(in the rows, 128 means zero)
The rows of T fall into 3 groups, which share some directions, and each row is roughly a mix of its group's hidden directions, except one row that fits no group.
T:
[[108 110 176  96 138 101 139  79 115 131 118 162]
 [145 100 114 155 163 129 121 130  64 103 106 107]
 [159 165  96 141 102 116 120 139 181 115 110  95]
 [165 106 161 173 138 100 125 161 144 130 146 165]
 [135  68 146 157 110  93 134 151 130 110 134  87]
 [112 118 151 120 170 127 162 131 151 192 109 123]
 [116  75 158 133 135 136 116 110 133 122  75 167]
 [154 104 143  98 105 107 139 118 157 120  73 165]
 [ 97 140 148 121 145 136 152 187 152 144 106 169]
 [138 140 131 165 175 119 187 138 138  93 124 137]
 [155 159 121 108 155 173 112 120 132 120  94  78]
 [ 95  74 122  94 142 163 100 103 111 119 116 148]
 [145 155  98 117  76 174 104 146 138 110 127 154]
 [ 97 129 108  99 125 144  99 143  92  67 130 110]
 [121 114 127 139 110 164 184 140 130 172  90 146]
 [152 132  96 102 143 112 116 170 161 142  99 173]
 [116 135 128 104 135 133  52 143 159 102 110 118]
 [123  99 150 146 173 119 170  91 135 119 102  94]
 [130 170 127  92 168 126 131 161 142 141 108 177]
 [173 136  91 146 133 165 130 100 130 135 160 172]
 [108 140 148  89 135 122  62 107 108 108 133 155]
 [134 129  91 153 107 106 109 120 159 101  88 175]
 [ 84 128 140 132 126  97 146 142 142  82 132 183]
 [144  94 126 167 177 107 156 120 135 112 108 168]
 [146 151 128 126 170 110 180 123 171 152 127 101]
 [180  97  77 137 141  97 138  99 120 113 139 140]
 [112  98 172 147 132  72 161 130 103 125 152 120]
 [101 102 147 118 162 181 110  97 135 138 113  92]
 [143 141 104 113 135 124 151 130  80 170 149  77]
 [141 158 100 135  93 162 127 123 168 110 112  79]
 [113  93 182 132 160 132 103 148 172 148 121 122]
 [132 134 126 171 115 126 150  78 142 138  69 138]
 [141 132  54 108 102  97 148 139 114 146 144 129]
 [142  98 120 115 143 102 144  53 119 103 122 117]
 [108 156 171  97 166 141 110 105  99 134 101 158]
 [143 130 144 113 123 177 154 173 122  78 138 107]
 [180 129  92 123 149 101 121  94 168 113 142 106]
 [133 191 137 147 118 123 157 110 156 135  89 158]
 [155  98 116 136 132  74 148 133 138 148 168 169]
 [143  85 100 141 141  78 140  80 122 151 113 123]
 [120 172 146 151 116 103  87 135 138 136 175  95]
 [133 137 168 179  99 133 107 130 141  99  86 152]
 [105 156 129  70 143 118  97 178 135 135 150 125]
 [143 147 127 142 197 106 143  99 147 164 137 136]
 [104 114 112 130  84  84  89 157 134 119 153 159]
 [155 116 110 124 149 107 147 111 126 156 173  70]
 [ 96 133 126 112  81 120 100  74 106 133 123  95]
 [121 100  93 139 142 115 103  88  82 135 152  90]
 [141 121 143 144 135 115 148 120 130 128 210 100]
 [136 136 131  96 135 164  77 146 183 113 127 140]
 [155  87 117 160 111 138 141 107  81 119 119  84]
 [148 143 111 132 111 103 157 103 147 149 192 156]
 [109  91 153 141 141 127 165  99 132 125  69 107]
 [129  96 126 121  95 118  90 122 180 168 131 159]
 [ 88 147 135 105 111 153 127 151 117 119  77 175]
 [126 103 127 103 103  94 160  92 136 125  70 139]
 [127 131 120 153 125 150 157 189 144 107  89 159]
 [142 165  83 161 110 142 150 150 149 132 168 153]
 [102 161 166  87 111 144  80 123 142 127 145 154]
 [158 106 117 135 157 154 136 131 134 131  78 185]
 [ 89 134 138  92 122 135 117 160  87  99  93  97]
 [105 111  94 188 140 135 160 122 106 102 103 111]
 [136 126  60 119 106 111  91 116 117 151 163 119]
 [106  76  97 111  82 129  97 100 141 150 128 127]
 [123 154 130  89 177 105 172 109 142 157 139 112]
 [106  80 123 141 159 126 138 152 111 127 154  71]
 [113  99 159 116 183 106 101 102 162 131 153 120]
 [ 78 122 109  78 137 155 161 151 130 139  99 122]
 [102 154 104 150  71 131  92 109 108 125 129  94]
 [124 122 141 139 150 129 159 126  74  92 131  73]
 [ 93 137 169 118 184 142 153 153 147 152 140 116]
 [ 99 120 132 133  68 122 109  95  76 138 116 123]
 [115 151 183 139  78 119 109 142 108 140 117 165]
 [119 138 181 157 171 124 138 123  97 138 173 130]
 [129 116  97  87  92 144 133 109  86 172 148 122]
 [120  68 148 124 185 151 122 125 122 158 131 116]
 [142 122 134 158 143 151 130 106  94 115 157  62]
 [171  99 118 182 164 158 123 103 116 121 133 117]
 [103 101 124 117 102 120  52 155 138 134 127 138]
 [127 178  70 150 119 130 141 157 149 105 141 111]
 [106 122 166 134 174 136 163  77 133 154 118 133]
 [103 107 114 133  92 131 109  68  92 100 109 122]
 [ 94 112 139 140 117 129  76 164 135  80 111 150]
 [150 120  99 124 104  92 146  73  87 117 143 111]
 [117 100 123 114  78 159  90 108 112 111 127 172]
 [135 109 131 102 157 139 155  70 171 106 149 127]
 [195 153 126 157 117 116 132  86 140 117 154 126]
 [ 87 123 143 133 166 147 122 174 143 101  85 113]
 [180 127 122 152 105 112 123 113 131 191 149 115]
 [169 150  98 127 106 143  91 144 165 146 106  90]
 [179 171 112 174 128 162 136 112 145 119 129 144]
 [100 122 114 112  78 169 116  78 105 134 138 143]
 [141 117 119 116 163  86 187 112 128 145 145 162]
 [130 172 127  82 152 133 165 100  95 159 124 123]
 [153 100 138 156 108 116 110 142 172 147 116 184]
 [128 103 136 168  93 174 117 157 116 139  84 143]
 [159  94  96 135 147  93 141  81 107 142 146 100]
 [100 155  98 114  69 116 148 118  87 128 131 104]
 [160  95  89 138 102 152 172  92 118 115 143 140]
 [130 160 160 127 133  93  61 129 128 130 125 162]
 [109 118 135 100 126 147 112 186 154 163 109 165]
 [155 127 155 175 170 100 126 117 161 114 120 164]
 [168 127 140 134 158 137 160  68 161 119 145 119]
 [131 130 152 128 125  95 119 177 128 113 188  98]
 [169 125 130  89 100  94  92  90 141 152 143 116]
 [154  99 134 163 177 127  97 139 112 137  95 162]
 [112 176 137 131 136 118  98 167  92  86 102 130]
 [ 98 125 121 113  93 143 142  78 175 151 100 117]
 [114 124  86 108  86 135 104 103 133 147  86 166]
 [118  79 117 122 159 190 106 153 119 117 125 145]
 [179 108 132 183 155 124 123 125 140 138 141 168]
 [163 106  87 167 145 134 131  86  97 133 109 153]
 [111 135 178 163 181 143 146 161 133 129 136 148]
 [152 139 119 120 136 155 190 115 181 120 129 110]
 [117 154  87 152 169 108 108 107 170 127 155 107]
 [ 82 140 162 109 162 118 150 120 106 103 121 174]
 [152 139  83 139 112 110 185  86 108 122 131 137]
 [140 144 161 125 118 133 101  85  80 128 132 177]
 [ 81 141 132 130 127 103 155 164  77 103 130 154]
 [ 63 110 109 135 135 165 131 142 117 146 107  90]
 [135 107 140 148 163 147 144 111 102 127  69 167]
 [119 116 146 138 203 146 121 101 117 143 126  95]
 [135 160 174 152 104 164 112 164 148 122 115  94]
 [159 114 172 185 133 162 122 110 114 134 105 146]
 [132 146 147 114 107 145 110 101 175  83  88 107]
 [122 124 101  88 195  96 122 133 123 158 141 128]
 [ 90 132 124 123  84 127 109 165 114 119 102 181]
 [124 167 134 138 158  93 114 181 145 150 106 100]
 [ 92 124 110 113 157 103 193 153 145 123 141 109]
 [116 175 101 103 110 129 138 150  70  98 122 123]
 [163 164 149 178 164 107 139 148 127 133 120  94]
 [154 109 127 155 145 145 149 118  72  97 169 111]]

Here is one row of each group, with its name. Which group are the others in?
[147 169 115 176 129 138 139  69 124 141 116 148]  (64)
[109 147 118  68 117 153 115 122 173 119 116  92]  (36)
[138  98 132 123  96 125 124  83  87 153 168 158]  (119)

[132 124 166 165 132 120 161 117 150 130  68 155]  (64)
[182 123 116 140 159  86 178 122 126 131 148 126]  (36)
[121 160  89  86  99  94 126 153 131 135 107 165]  (64)
[112 171 120 127 135 145 172 190 121 128 151 124]  (36)
[148 103 138 174 145 105  93 137  89 134 118 171]  (64)
[122 173 147 125 148 137 145 142 169 118  73 156]  (119)
[117 153 175  75 147 131 139 141 174 131 121 144]  (36)
[165 146 120 121 166 137 141 116 166 149 120  71]  (119)
[ 80 113 126 140 193 126 120 130 137 166 148 130]  (36)
[149 100 119 117 151 170 136 146 128 139 138  60]  (36)
[132 143 100  66 153 128 130 151 152 154 169 125]  (36)
